One turn or mirror swaps these rows in pairs. Which row does each one swap with?
The rows were stretched afterwards, more along some directions than others.
vumun: [-1.58 +1.92 +1.85 +1.38 +3.76 +2.90 -2.10 +1.68 -2.67 +0.21 -1.38 +0.90 +4.56 -0.17 +0.88 -0.65 +0.97 +3.17 -2.27 -4.70 +2.19 -1.75 -2.17 +2.06 +1.38 +2.13 -2.80 -2.36 -3.93 +2.02 +3.75]
Diz: [-2.69 -0.83 +3.77 +1.36 +2.35 -1.61 -0.89 +2.96 +0.08 +0.45 -0.45 +0.70 +3.20 +2.50 +1.66 -0.98 -1.21 +1.05 +0.35 -4.82 +2.60 +1.95 -0.98 -0.74 +3.10 -2.44 -2.46 -1.23 -1.40 +0.86 +0.74]
zuv: [-2.69 -1.58 -0.44 +1.13 +2.56 +0.94 -2.21 +0.43 -1.18 -1.01 -2.08 +4.77 +3.11 +2.35 +0.55 +1.16 -1.98 +1.06 -0.30 -4.33 +0.13 -1.07 +2.52 +0.38 -0.34 +0.30 +0.27 -1.62 -1.37 -0.59 -1.54]
fotet: [-1.39 +2.74 +0.88 -3.56 +0.58 +1.22 +1.28 +2.39 -1.40 +3.78 -1.73 +1.16 +1.79 -0.63 +2.27 -2.70 +1.13 +1.88 -2.48 -5.64 +0.77 -0.93 +1.34 -0.39 -0.16 -0.14 -1.66 -0.55 -4.13 -1.61 +3.76]
Togu: [-1.46 +2.07 +1.24 +0.89 +3.55 +3.23 -1.42 +1.75 -0.86 +1.14 -3.62 +2.87 +3.79 +1.07 +2.13 -0.29 -0.56 +4.48 -1.48 -3.80 +3.01 -3.04 +0.30 -0.43 +2.52 +2.20 -2.01 -2.06 -3.75 +1.33 +2.73]
Kom: [-1.36 +3.66 +1.14 -3.47 +1.50 +2.53 -1.01 +2.44 -1.56 +3.93 -2.16 +0.68 +2.09 -0.08 +2.04 -1.78 -2.12 +3.06 -3.51 -5.38 +3.26 +0.54 -3.00 -1.26 +0.08 +0.83 -1.37 -2.35 -5.33 +0.34 +1.15]
tefas: [+0.35 -3.17 +1.19 -0.54 +0.71 -0.20 +0.09 -0.64 -2.13 -0.14 -1.08 -1.87 +3.93 -0.61 -1.51 -0.19 -3.52 +0.43 -2.08 -5.72 +1.06 -0.74 -2.56 +3.25 +1.47 +1.01 -1.83 -1.79 -2.83 +1.33 -1.46]
Vude: [-0.71 +0.22 -0.29 -1.46 +0.82 +0.92 +1.48 +0.45 -2.88 +1.23 -5.98 +5.98 +3.15 +1.64 -0.84 -1.22 -1.05 -0.12 +0.46 -4.94 -1.56 +1.21 +0.99 +2.65 -1.02 -0.28 -0.15 -2.07 -0.01 +0.94 -0.91]
Vizak: [+1.09 +1.31 +3.37 +1.06 +0.60 +1.44 -0.43 -1.03 -3.66 -1.31 -2.52 -0.47 +1.16 -1.39 +2.98 -0.84 +0.25 +1.38 -0.68 -1.10 -1.38 -3.49 +0.27 +0.22 +2.85 +0.31 -3.00 -2.23 -4.74 -0.77 +3.66]
Kito: [-3.16 +1.02 +2.93 +0.66 +1.79 -0.99 -0.86 +3.69 -0.15 +1.61 -0.83 +2.95 +4.33 +3.40 +0.97 -0.02 -0.71 +3.01 -1.49 -5.63 +2.83 +0.85 +0.36 -0.88 +2.21 -1.30 -2.58 -4.08 -1.36 +1.57 -0.39]
mebot: [+0.44 +2.79 +1.95 -3.71 +1.09 -0.21 +2.17 +0.54 -1.96 +0.94 -2.55 +2.19 +2.21 -0.74 -1.74 -0.58 -0.67 +1.11 +0.43 -3.31 -0.60 -0.69 +0.79 +2.19 +3.40 -1.99 -5.44 -1.31 -0.94 +0.48 +2.05]
naku: [-1.94 +1.24 -0.35 +0.73 +0.91 -0.99 -0.08 +1.49 -1.65 +1.78 +2.23 +2.04 +2.47 +0.20 -1.92 +0.03 +1.33 +3.62 +0.68 -5.48 +2.09 -1.62 -1.01 +1.14 -0.68 -0.40 -1.81 -1.10 -1.87 -2.01 +3.60]
lesam: [+0.39 +2.34 +1.32 -3.37 -0.10 +3.44 +3.72 +2.21 -3.16 +2.62 -2.65 +0.56 +3.85 -2.42 -1.13 -1.61 +0.26 +2.24 -1.38 -3.98 -0.77 -3.88 +0.49 +1.55 +0.78 -2.36 -3.30 -5.20 -2.59 -0.39 +2.60]
saz: [-2.41 +1.54 +0.77 -2.89 +1.17 +0.09 +0.78 +0.80 -2.63 +2.38 -1.68 +4.39 +0.77 +3.10 +1.75 -1.58 -0.08 +2.01 -0.62 -4.26 +1.78 -0.08 +0.46 -0.75 -0.82 -1.52 -0.84 -2.13 -3.14 -3.03 +0.95]
sepo: [+0.34 -2.16 +3.03 +0.67 -1.26 +1.30 -0.64 -1.17 -2.41 -1.67 -3.45 -2.71 +2.28 -1.35 +3.10 -1.93 -1.16 +1.24 -0.36 -3.93 +1.30 -0.62 -1.74 +2.38 +4.03 +2.30 -1.90 +0.46 -2.96 +2.54 -0.01]
fuz: [-0.23 +1.20 +0.47 -0.35 +2.02 +0.51 +0.43 +0.22 -3.44 -0.12 -3.90 +6.07 +3.02 +1.79 -1.39 +0.86 -0.50 +2.33 +1.29 -4.30 -1.12 -2.62 +2.12 +2.21 +0.26 -0.43 -1.52 -5.17 -0.90 -1.38 -0.41]
tenuf: [+0.36 +3.03 -0.64 -2.54 +1.85 +1.05 +2.12 +0.94 -2.71 +0.80 -3.90 +4.47 +2.09 +1.54 -0.38 -1.01 -1.16 +3.81 +0.79 -3.45 +1.35 -1.34 -1.45 +2.14 +1.19 -1.85 -3.11 -5.83 -0.91 -0.91 -0.33]
raz: [-1.18 +0.42 +0.79 -1.02 +3.07 -1.36 -0.53 +1.59 -1.74 -0.30 +1.27 +3.13 -0.28 +2.33 +1.07 -2.33 -1.25 +3.40 +0.88 -3.50 +2.83 -1.33 -2.43 -1.63 +0.24 -3.40 -1.54 -1.40 -0.81 -1.94 +1.35]
Meras: [-0.88 +1.88 +2.52 -1.56 +1.38 +0.92 +0.23 +2.46 -2.83 -0.31 -2.19 +0.17 +0.92 -0.57 +4.31 -3.97 +0.36 +0.91 -1.45 -3.93 +1.81 -0.40 -0.15 +0.48 +3.87 -1.38 -4.65 -2.13 -2.85 +0.41 +1.91]
diso: [-0.12 +1.73 +1.86 -0.09 -2.01 +1.01 +0.66 -2.84 -3.00 +1.42 -2.99 +0.10 +0.21 +0.93 +2.69 -2.76 +1.14 +1.16 -2.07 -2.18 +1.56 -0.98 -1.78 +3.55 +2.00 +3.50 -1.58 -2.96 -4.77 +0.93 +1.42]
sege: [-1.07 +0.92 -2.05 +0.75 -0.33 +1.80 +2.55 -1.06 -2.11 +0.18 -0.87 +0.79 -0.97 -0.34 +1.15 -2.32 +2.26 +0.13 -1.03 -3.02 +0.87 +0.86 -2.17 +3.10 -3.38 +0.84 -0.86 -2.61 +0.22 +2.25 -1.97]
lato: [-0.11 +3.36 -0.92 -5.17 -1.76 +2.74 +2.62 +0.36 -0.88 +1.47 -4.22 +1.24 +0.77 -0.13 +1.43 -4.00 -1.02 -0.22 -2.39 -2.42 +1.77 +1.42 -0.38 -0.96 -0.60 -1.92 -0.83 -1.41 -0.86 +1.99 -1.35]
munol: [-1.10 -1.31 +0.76 +0.20 +1.92 +3.28 +0.14 -0.81 -3.46 +2.95 -4.35 +0.32 +2.50 -1.80 +0.72 +0.77 -3.27 +0.69 -2.00 -5.73 -0.34 -2.08 -0.78 +1.25 -1.76 +1.88 +0.39 -3.46 -4.54 +1.80 +0.11]
Vona: [+0.03 +0.06 +3.69 +0.29 -0.93 -1.39 -0.88 +1.63 -0.12 -0.63 -2.24 -0.41 +2.56 +2.72 +2.95 -2.97 -3.08 +1.63 -1.26 -2.15 +3.46 +3.00 -1.77 -1.40 +5.04 -0.47 -1.58 -2.08 -1.85 +3.52 -0.54]
kubo: [-1.85 -0.26 +0.41 +0.08 +1.74 +1.95 +1.43 +0.65 -1.17 -1.55 -2.60 +1.32 +2.66 +1.12 +2.40 -3.62 -2.85 +0.39 -0.27 -1.78 +2.56 +0.48 -0.97 +0.30 +2.25 -1.23 -1.48 -0.94 -0.87 +4.75 -0.33]
lis: [-2.43 -1.13 +0.20 -1.21 +0.07 +1.31 +0.12 +1.87 +1.19 -0.19 +0.50 -2.82 +1.54 +0.21 +3.09 -4.09 -0.66 +0.96 -1.82 -3.60 +4.01 +0.66 -0.33 -0.48 +1.23 -0.02 -2.00 +1.49 -0.72 +2.21 -0.33]
rel: [+1.89 +2.39 +0.86 -2.88 -0.52 +2.31 -1.54 -0.12 +0.93 +0.61 -4.13 +3.55 +1.55 +3.03 +0.00 -1.73 -1.58 +0.70 -1.50 -0.35 -0.31 -1.89 -1.08 -2.42 +0.77 -1.65 -1.19 -2.14 -1.87 -1.50 -0.49]
pusuk: [-0.19 -0.28 -0.43 +0.57 +0.64 +5.06 -0.50 -0.41 +0.10 -0.49 -4.62 +2.18 +2.91 -0.53 +0.44 -0.70 -1.21 +0.91 -1.82 -4.54 -0.79 -2.49 +0.18 -0.11 -1.21 +0.03 +0.30 -1.29 -1.66 +3.87 -0.81]
zem: [+1.77 -0.48 +1.57 +2.86 +2.75 -0.40 +1.36 -2.19 -3.76 +0.17 -0.01 +0.21 -0.34 -0.75 -0.49 -0.72 +0.70 +0.93 -0.13 -1.83 -1.54 -3.55 -1.36 +4.79 -0.59 +1.51 -2.15 -3.28 -2.26 -0.89 +4.46]
lil: [-1.72 -0.77 +2.74 +1.13 +3.49 +1.10 -2.33 +0.13 -0.12 -0.47 -4.65 +2.89 +4.44 +2.54 +2.12 -1.43 -5.26 +1.00 -0.51 -4.10 +1.64 -0.66 +1.23 -1.00 +4.02 +1.13 -1.18 +0.03 -3.63 +2.33 +0.58]
lorav: [-1.81 -2.41 -0.43 -1.71 -1.30 +0.77 -1.11 +1.05 +1.93 +1.02 +2.38 -3.82 +1.59 +0.03 +1.35 -2.14 +0.30 +1.06 -1.06 -4.33 +4.19 -0.70 -0.48 +0.25 +0.94 +0.19 -1.12 +2.16 -2.61 -0.50 -0.03]
vari: [-0.55 +2.21 +1.75 -2.23 -1.87 +2.26 -0.30 +1.88 -0.35 -0.23 -0.19 -2.59 +1.66 -1.00 +1.07 -2.61 +0.27 +0.34 -2.55 -1.36 +3.16 +1.65 -2.47 +1.93 +2.79 +0.09 -3.43 -2.39 -0.47 +2.50 -0.33]
zit: [-0.28 +3.42 +4.79 -3.07 +0.68 +0.35 -2.35 +1.97 -1.88 +0.40 -1.53 -1.32 +1.39 -0.81 +2.22 -0.63 -2.12 +2.55 -1.33 -4.77 +1.64 -1.05 -2.22 -2.32 +3.52 -3.50 -5.08 -2.84 -3.76 -1.51 +0.62]
tegig: [+0.16 +4.33 +1.91 -1.22 +1.35 +1.68 +1.05 +0.77 -4.06 -0.32 -0.08 +3.17 +0.32 -1.41 -1.15 +0.48 +2.57 +3.49 -1.58 -4.98 -1.74 -2.28 +0.72 +0.81 -0.77 -2.60 -3.63 -6.46 -1.74 -2.15 +1.93]
Tafi: [-1.77 +3.26 +0.75 -3.40 +1.02 +1.72 +1.36 +2.99 +0.06 +2.05 -2.87 +2.24 +2.34 +1.18 -0.70 -3.01 -0.48 -0.23 -1.50 -1.52 +2.03 +1.94 -0.01 -1.24 -0.47 -3.94 -2.83 -1.62 +0.68 +1.92 +1.25]
Zomu: [-0.45 +2.63 -0.92 -1.01 +2.52 +0.53 +0.68 +0.67 -4.59 +1.13 -1.88 +5.24 +1.50 +1.02 +0.06 -1.00 +1.21 +1.76 -0.77 -6.09 -1.94 -2.08 +0.21 +2.11 -3.20 -0.28 -0.93 -5.06 -2.03 -3.10 +0.54]
mifup: [+1.58 -1.79 -0.73 -1.41 -1.28 +2.87 +1.24 -2.74 -1.17 -0.23 -3.58 -1.93 +0.69 -1.76 +1.51 -0.83 -3.95 +0.16 -0.49 -0.83 +0.21 -0.86 -1.32 +1.32 +1.00 +1.77 +0.36 -0.45 -3.93 +1.07 -0.97]
Faku: [-1.96 +4.87 +1.98 -4.02 -0.31 +1.74 -1.72 +1.07 -1.81 +2.16 -2.26 +1.09 +1.66 +0.54 +1.06 -1.39 -0.42 +3.78 -2.33 -5.96 +3.99 +0.21 -2.47 -1.53 +1.02 -0.87 -2.85 -3.01 -3.44 +0.11 -0.79]
relar: [+2.28 +3.09 +2.24 -1.03 +0.16 +0.43 -2.11 +1.11 +0.18 +1.13 -2.44 -0.07 +3.97 -0.26 -0.45 -0.99 -1.71 +2.33 -2.03 -4.38 +0.56 -0.70 -1.27 -0.41 +3.42 +0.95 -4.27 -0.51 -4.32 -1.55 +3.47]
ven: [+1.89 +3.38 +0.29 -1.58 -0.36 -0.08 +2.34 +0.08 -2.36 +2.59 -1.66 +2.59 -0.39 +1.10 +0.20 -1.64 +1.61 +1.82 -2.22 -3.22 -2.95 -1.56 -0.95 +1.72 -1.93 -0.55 -4.03 -5.86 -3.04 -3.08 +0.98]
sidof: [-1.20 +1.26 -2.40 -2.51 -0.08 +0.62 +4.19 +0.35 -2.20 +1.42 +0.61 +0.78 -1.14 -0.07 +2.77 -5.31 +2.79 +1.95 -1.18 -3.05 +0.67 -0.63 -0.54 +1.07 -1.48 -1.21 -3.02 -1.04 -1.86 -0.45 +2.19]
naren: [+0.31 +0.70 +3.70 +0.24 +3.08 +2.09 -2.60 -0.83 -2.06 -0.77 -3.21 +0.42 +3.13 +2.08 +2.30 -1.24 -1.82 +2.06 -0.96 -3.94 +2.11 -2.59 -2.10 +0.95 +3.47 +1.58 -2.78 -1.81 -4.32 -0.43 +1.65]
Veb: [-0.75 -0.80 -1.24 -0.56 +1.70 +0.75 +2.87 +2.56 -0.41 +0.34 -2.28 +2.30 +1.24 -1.02 -0.03 -1.14 -2.04 -0.30 +0.04 -4.04 -1.08 +0.64 +2.58 -1.46 -2.23 -3.24 -0.97 -0.83 +0.90 +0.90 -0.11]
Pefu: [-2.18 +2.00 +2.03 -0.04 +1.70 -0.27 +0.81 +3.33 -0.96 +0.87 +1.05 +1.99 +1.36 -0.72 +2.27 -2.44 -0.26 +0.64 +0.22 -5.55 +0.28 +2.37 -0.67 -0.96 -0.17 -2.18 -2.06 -1.11 -1.79 +1.97 +1.88]
zopav: [+0.74 +0.35 +3.77 -0.74 +1.51 +0.68 +0.35 -0.18 -2.29 -0.15 -0.49 +0.71 +1.57 -0.52 +0.60 -1.99 -2.77 -0.90 -2.00 -3.93 -2.73 -0.83 +0.62 +2.12 +2.04 -0.43 -1.66 -3.43 -3.54 -0.93 +2.10]
nav: [-1.91 +3.03 +2.69 -4.24 +0.19 +0.31 +0.30 +3.07 -1.58 +1.47 -1.12 +1.92 +0.91 +0.58 +2.97 -4.79 -1.96 +1.58 -2.85 -4.38 +3.04 +2.97 -1.97 +0.16 +2.92 -2.62 -2.81 -1.73 -2.38 +2.14 +1.52]
nelaf: [-1.72 -0.12 -1.19 -1.18 -1.18 +2.32 -2.09 +0.61 +1.25 -0.08 +0.14 -0.61 +1.12 +1.74 +1.38 -2.69 +0.63 -0.46 -0.91 -3.20 +3.57 +3.01 -0.55 +1.69 +1.88 +1.87 -1.36 +0.79 -0.80 +0.17 -1.61]
susu: [-0.90 +3.16 -0.28 -1.57 +3.85 +2.38 +3.62 +0.76 -2.48 +1.27 -3.42 +2.68 +2.05 -0.24 +0.57 -3.60 -0.59 -0.77 -1.95 +0.73 +0.93 +1.54 +0.43 +3.06 -0.01 +0.14 -2.31 -1.82 -0.55 +2.38 +4.27]
Petik: [+1.43 +0.09 -0.53 -0.75 +0.59 +1.35 +1.54 -0.61 -0.87 +0.36 -3.66 +0.87 +0.51 -0.57 +0.86 -3.02 -2.01 -1.65 -0.09 +0.86 +0.63 +0.45 -0.36 +0.32 +1.96 -0.41 -1.48 +0.27 -2.11 -0.98 +3.18]
belos: [-0.63 +3.39 +2.34 -2.75 +1.21 +2.00 -0.66 +2.61 -2.87 +1.80 -0.60 +0.31 +0.88 -0.21 +1.40 -2.77 -3.13 +3.70 -2.14 -4.72 +2.77 -0.52 -4.99 -0.42 +0.97 -2.27 -3.27 -4.24 -3.71 +2.12 -0.30]
Rud: [-1.04 +0.96 -4.35 -0.80 -0.53 +2.32 +1.30 +0.01 -1.02 +0.53 +0.30 +1.41 -0.20 +0.19 +0.65 -2.41 +2.64 +2.06 +0.15 -3.67 +2.26 -1.19 -2.13 +1.91 -1.83 +0.93 -1.34 -2.12 -0.56 -2.05 -1.04]
Bonut: [+0.99 +1.40 +0.55 +1.49 +3.64 +0.73 +1.04 -1.66 -3.59 +1.05 -5.45 +4.18 +1.76 +1.11 +0.90 -1.56 -2.04 +1.15 -0.39 -6.04 -1.93 -1.25 -0.87 +2.27 -0.94 +1.53 -1.93 -3.34 -3.66 +1.01 +1.17]
redu: [+0.89 +2.74 -0.52 -1.80 -0.70 +1.61 +0.79 -0.15 -0.05 +1.50 -3.99 +3.06 +1.05 +0.93 -1.04 -0.81 -0.46 +0.41 +0.45 -3.61 -0.46 +1.21 +0.29 -0.91 -1.83 -0.76 +0.73 -1.72 +0.80 +2.64 -1.35]
lepo: [-0.68 +3.68 +2.24 -1.58 +1.90 +2.67 -1.29 +1.19 -2.83 +0.98 -4.49 +1.82 +2.42 -0.13 +3.98 -1.04 -0.41 +4.43 -2.72 -4.97 +1.90 -0.80 +0.26 +1.58 +4.78 +3.25 -5.43 -3.92 -4.42 +1.49 +1.08]
Fepem: [-0.02 +3.40 +1.65 -4.35 +0.38 +1.32 -0.04 +3.45 -1.00 +2.76 +2.84 -2.16 +0.54 -0.20 -0.58 -1.88 -0.24 +4.20 -1.95 -4.87 +3.22 -1.29 -4.13 +0.25 +1.04 -3.63 -5.48 -5.06 -1.95 -2.38 +0.45]
Pudov: [-1.28 -1.20 -2.49 +0.13 +0.80 +4.15 +0.07 -0.83 -2.59 +0.15 -3.12 +2.06 +1.22 -1.09 +0.44 -0.99 +0.74 -2.01 -1.56 -3.71 -0.78 -0.99 +0.87 +2.26 -3.45 +1.62 +1.44 -1.16 -1.63 +1.62 -1.07]
Kikif: [+1.16 +1.49 +1.16 +0.27 -1.08 +2.23 -1.93 +0.60 +0.11 -0.20 -3.25 +1.16 +3.61 +0.10 +1.23 -1.47 +1.61 +0.49 -4.15 -4.13 +1.94 +0.85 +0.82 +1.43 +0.71 +3.49 +0.38 -2.45 -1.78 +1.09 +0.18]
mizif: [+0.32 +2.09 +3.41 -1.83 +0.75 +1.10 -2.36 +0.67 -0.01 +1.46 -1.79 -2.09 +1.90 -1.31 +1.30 -0.28 -2.37 +0.44 -2.89 -4.83 +1.76 +2.25 -0.95 -0.68 +2.11 +1.60 -2.05 +0.35 -3.10 +2.57 +0.77]
vivad: [+0.56 +0.09 +1.44 +0.16 +0.01 -0.06 +2.94 -0.25 -0.61 +0.35 -4.34 +1.36 +0.62 +1.36 +2.88 -4.57 -1.91 -2.64 -1.55 -0.09 -0.34 +2.01 +0.38 +1.75 +1.82 -0.12 -1.82 -1.41 -1.11 +1.96 +0.52]
nim: [-0.70 +2.62 +1.35 -2.61 +3.23 +0.08 -1.19 +3.51 -0.01 +1.50 -1.36 +2.41 +3.73 +1.85 -1.92 -1.35 -0.86 +1.39 -0.54 -3.51 +3.04 +1.22 -0.96 +0.11 +1.80 -3.55 -4.42 -1.62 -0.97 -0.25 +2.53]
Lemo: [+2.16 +0.29 +3.56 -1.48 -0.14 +0.92 -1.40 -0.98 -3.18 -0.84 -2.83 -2.63 +1.45 -2.18 +1.59 -0.45 -3.58 +1.42 -0.95 -4.18 -0.16 -1.36 -1.96 +0.28 +2.82 +0.67 -2.80 -2.39 -4.95 -0.21 -0.29]
rakiv: [+1.87 +1.32 -0.26 -1.22 +1.17 +2.98 +2.51 -2.06 -2.24 +1.45 -4.04 +0.99 +1.89 +0.03 -0.93 -3.98 +0.77 -1.59 -1.75 +0.06 -0.86 -2.23 -1.39 +3.66 -0.62 +0.22 -1.54 -2.37 -1.38 +1.39 +3.92]
Nubu: [-1.15 +0.61 +0.61 -1.74 -0.94 +0.96 -1.97 +0.22 +0.95 +1.09 -1.48 +0.11 +1.58 +1.24 +1.23 -0.92 +0.96 -0.39 -2.21 -4.10 +2.47 +3.44 +0.33 +1.31 +0.97 +2.46 +0.06 +0.93 -1.30 +0.34 -1.04]
zepu: [+1.10 +0.97 -0.21 -0.35 +1.21 +3.87 +0.09 +0.22 -0.76 +0.54 -5.96 +4.46 +2.34 +0.89 +0.42 -0.69 -2.27 +2.34 -1.63 -2.25 -0.20 -3.56 +2.50 -0.75 +0.26 +0.25 -0.16 -2.35 -2.12 +1.59 +0.10]
Fatab: [-1.95 +1.70 -1.61 -2.27 -1.31 +3.14 +4.39 +1.23 -0.75 +2.19 -0.02 -2.90 +0.60 -1.43 +3.51 -3.78 +2.20 +2.37 -2.86 -3.18 +1.98 -1.59 -1.25 -0.02 -1.97 -0.33 -2.48 -2.63 -2.41 +0.33 -0.27]
zure: [+0.45 -1.40 -0.52 -0.16 +2.06 +2.24 +0.79 +0.72 +0.09 +0.68 -1.34 +1.92 +1.53 +0.27 -1.37 +0.34 -2.27 +0.94 -0.74 -0.45 -0.16 -1.63 +2.98 -0.24 +0.18 -1.47 -1.23 -1.01 -1.27 -0.74 +2.33]
teka: [+0.60 +0.78 -0.74 -1.86 +2.31 +3.71 +1.33 +0.59 -4.08 -0.45 -1.31 -0.08 +2.68 -4.06 +0.16 -1.46 -0.95 +2.21 -2.14 -4.41 +0.10 -0.67 +0.47 +3.56 +0.76 +2.51 -2.49 -1.17 -3.01 +1.73 +2.54]
tupi: [-1.35 -1.00 +1.15 -0.37 +0.60 +0.03 +0.59 +1.88 -0.17 +0.99 -1.16 -0.12 +0.91 +0.75 +0.31 -1.88 -0.72 -0.20 +0.78 -3.08 +2.94 +1.19 +0.69 -1.55 +1.43 -3.86 -1.69 -0.21 -0.48 -1.34 +1.72]

Petik swaps with Rud
Nubu swaps with Diz
Kom swaps with Togu
susu swaps with Fatab
Kito swaps with mizif
vumun swaps with fotet
sepo swaps with Vude
munol swaps with lepo
lato swaps with kubo
Kikif swaps with Pefu
lesam swaps with teka
tupi swaps with nelaf
zem swaps with ven
redu swaps with Vona
lil swaps with Faku
zopav swaps with tegig
zuv swaps with zit

